Rotation paths and how fast each direction turns (deg/step)
Each turn is a multiple of 5 degrees from 10 to 175, or 0.
Each row of a path follows its step; steps can be skipped.
Path 1:
step 0: +0.12; -1.69; +0.21; +0.45; +0.43; -0.37; -0.88; -1.25; +0.25; -0.12; -0.52; +0.80; -0.47; +1.89; +0.12; +1.89; -2.55; -0.47; -0.15; -1.77; -0.33; -2.44; -2.69; -1.53; +0.57; +0.91; +0.47; -2.70; +0.72; +0.10; +0.23; -0.13; +0.96; -0.63; -1.53; -1.36; -2.95; +1.04; -2.01; +1.44; -1.00; +0.67; +1.03; -0.76; -0.14; -0.07; +1.54; +0.31; -2.98; -0.51; +0.48
step 3: -1.72; -0.56; +0.11; +0.94; -2.08; +0.01; -1.00; -0.45; -1.82; -0.63; -0.16; +1.49; +0.03; -0.94; +0.27; -1.42; -0.40; +0.33; -1.56; +2.82; -2.05; +0.18; -0.50; +0.52; +0.66; +1.93; -1.25; +1.74; +1.44; -1.08; +0.68; -1.29; -1.99; -1.74; +0.24; -0.82; -0.16; -1.90; +2.02; +1.80; -0.42; -0.03; -0.23; +2.03; -2.22; -0.50; -1.48; +1.11; +1.02; -1.90; -0.81
step 7: -3.62; +1.69; -1.53; +0.46; +0.22; +2.97; -1.53; +0.50; -0.67; +0.84; +1.33; +1.25; -0.85; -0.91; -0.47; -1.16; +1.37; -0.72; +0.35; +1.06; +0.06; -1.40; +0.06; +1.03; +0.93; -0.93; -2.52; -0.70; -0.25; -0.87; +0.61; +0.18; +0.71; -2.36; +0.00; -2.13; -0.76; +0.05; +1.17; +0.60; +1.60; -1.27; +0.61; +0.65; -2.19; +0.07; -0.56; +1.65; -1.00; -1.42; +1.56
step 12: +0.73; -0.67; -1.25; +0.54; +0.99; -1.97; -2.17; -0.76; +0.47; -0.53; -0.40; -0.29; +0.07; +1.56; +0.87; -3.62; +1.11; +1.86; +1.20; -0.08; +1.39; -0.54; +0.63; -0.93; -0.72; -0.21; -1.58; -1.82; +1.60; +2.78; -0.66; +1.10; -0.21; +1.59; +2.48; -0.70; -0.70; -0.67; +0.89; +0.09; -1.00; +1.74; +0.75; +0.31; -0.46; +1.20; +0.08; -2.72; -1.53; -0.08; -0.91
step 14: -1.93; +1.34; -0.28; +0.26; -1.40; -1.72; -0.09; +1.03; +2.26; +1.13; -2.16; -1.03; +1.27; +1.85; -2.41; +1.82; -0.33; +0.53; -1.20; +0.63; +1.30; -0.42; +0.49; +1.63; +0.31; +1.80; +0.93; +1.74; +0.10; +0.53; -1.03; +2.30; +1.14; +0.13; +2.69; -1.25; +0.87; +1.00; -0.42; -1.06; -0.94; +0.87; +1.85; +0.15; -0.37; -1.58; -1.70; +0.61; -0.85; +0.68; +1.45
step 18: +0.28; +3.86; +0.49; +0.02; +1.39; -1.56; -0.60; -0.17; +1.52; +0.56; -2.71; +1.56; -0.18; +1.81; +1.47; +1.20; -0.61; +0.66; -1.66; +0.69; +2.29; -1.65; -0.41; -0.38; -0.44; -1.05; +1.42; +0.56; +0.61; +0.64; -0.45; -1.32; +0.75; -0.56; +1.39; -1.41; +1.68; +0.92; -0.96; -0.99; +0.47; -1.40; +0.66; +0.12; +0.91; -1.97; +0.41; +0.61; -2.28; +1.05; -1.63
step 26: -0.23; -0.20; +0.32; -0.57; +0.51; +1.96; -1.03; +2.20; -0.91; +1.25; -2.30; -1.30; -0.06; +0.63; +2.20; -0.38; -3.03; -1.48; +1.70; +0.77; -0.29; -1.18; -0.07; +2.07; +0.91; -1.15; -0.31; +0.35; +1.55; +1.80; -1.74; +0.73; +1.18; +0.77; -0.34; +1.64; +1.06; +1.02; +0.53; +0.53; -0.29; -2.33; -0.79; -0.90; -1.40; +0.86; +0.22; +0.98; -1.64; +2.38; +1.26
step 27: -0.77; -1.33; +0.00; +1.03; +1.93; +1.66; -0.62; +2.19; +0.85; -0.59; +1.44; +0.79; -0.17; +0.06; -1.36; +0.29; -1.95; -2.77; +0.27; -1.95; +1.43; +0.51; +0.57; +0.95; +0.54; -2.80; +0.50; +0.52; +0.86; -0.47; -0.71; +0.55; +0.15; +0.45; -2.34; +0.06; +0.51; -1.92; -0.96; -2.08; +1.80; +1.15; -1.18; -0.43; +0.42; -1.11; +2.88; +0.21; +1.53; -0.32; -0.54
step 30: +0.79; -1.97; +0.44; -2.83; +2.20; -1.02; -0.84; +0.87; -1.50; +0.27; -2.49; -1.55; -0.05; +3.28; +2.15; +0.17; -1.39; +1.47; +1.04; +0.55; +0.49; +0.62; +1.15; -0.07; +0.27; +1.60; -0.26; -0.29; -0.71; -0.55; -1.08; +0.77; -0.46; +1.06; +1.25; +1.11; +0.93; -0.16; -0.35; +0.69; +1.80; -1.93; +0.63; +0.90; -2.61; +0.32; -1.46; +0.91; +1.03; +0.08; +0.29
Directions:
-0.01; +0.31; -0.27; +0.66; +0.62; +0.78; +0.92; -0.09; -0.89; +0.03; +0.82; -0.22; -0.30; -0.03; -0.06; +0.28; -0.43; +0.33; -0.03; -0.25; -0.20; +0.15; -0.37; +0.19; -0.02; -0.19; -0.07; +0.00; -0.28; -0.47; +0.19; -0.31; -0.11; +0.09; +0.08; -0.55; -0.12; -0.75; -0.07; +0.11; +0.19; +0.04; -0.35; -0.37; -0.27; +0.06; -0.60; -0.08; +0.48; -0.36; +0.22 -> 175
+0.20; -0.11; +0.16; -0.10; +0.47; -0.62; +0.61; +0.55; -0.24; +0.66; -0.46; -0.17; +0.30; -0.09; -0.33; +1.11; -0.43; -0.06; -0.22; +0.15; +0.65; -0.59; +0.11; +0.29; +0.34; -0.77; +0.14; +0.27; +0.27; -0.16; +0.06; +0.14; +0.21; +0.10; +0.28; +0.64; -0.06; -0.28; -0.12; +0.43; +0.28; +0.02; +0.50; -0.29; +0.34; +0.16; +0.00; +0.31; +0.11; +0.34; -0.37 -> 85
+0.60; -0.13; +0.48; +0.20; -0.19; -0.27; +0.30; +0.18; +0.15; -0.07; +0.36; +0.03; +0.07; -0.08; +0.19; -0.16; +0.53; +0.22; +0.25; -0.04; +0.57; +0.25; -0.50; +0.27; +0.41; +0.07; -0.44; -0.23; +0.98; -0.02; +0.07; -0.81; -0.12; -0.24; +0.21; +0.33; +0.46; -0.39; -0.42; -0.35; -0.27; +0.09; -0.32; +0.32; +0.33; -0.10; +0.21; +0.78; +0.15; +0.01; +1.03 -> 155
+0.43; -0.20; -0.06; +0.12; -0.61; -0.14; +0.06; +0.28; -0.85; -0.07; +0.10; -0.49; -0.51; -0.78; +0.23; -0.51; -0.50; -0.21; -0.31; +0.41; +0.31; -0.21; +0.70; -0.23; -0.33; -0.12; +0.14; +0.09; +0.31; -0.23; +0.67; +0.49; -0.59; -0.06; -0.27; -0.34; +0.30; -0.01; -0.05; -0.23; -0.41; +0.11; -0.44; -0.12; +0.66; -0.67; +0.19; -0.01; +0.02; +0.35; -0.29 -> 155
-0.31; +0.48; +0.03; +0.00; -0.29; +0.26; -0.19; -0.58; -0.23; -0.07; -0.03; -0.03; -0.17; -0.55; +0.39; +0.19; -0.38; +0.40; -1.04; -0.02; -0.05; +0.21; +0.26; +0.20; +0.28; +0.20; +0.36; -0.28; +0.09; +0.19; -0.55; -1.12; +0.28; -0.24; -0.11; +0.35; -0.27; +0.44; -0.11; +0.85; -0.27; +0.37; +0.13; -0.05; +0.43; -0.28; +0.38; +0.37; +0.16; -0.48; -0.35 -> 20
-0.65; +0.23; -0.10; +0.28; +0.17; -0.52; +0.25; +0.21; -0.18; +0.27; +0.42; +0.85; +0.18; -0.44; +0.22; -0.53; +0.12; -0.19; -0.17; -0.01; +0.79; -0.55; +0.17; +0.12; -0.22; -0.58; -0.07; -0.29; -0.12; +0.74; -0.51; -0.34; -0.30; -0.31; +0.05; +0.02; -0.45; -0.23; +0.40; -0.78; +0.22; -0.41; -0.15; +0.48; +0.12; -0.02; -0.10; -0.53; +0.07; -0.52; -0.24 -> 70
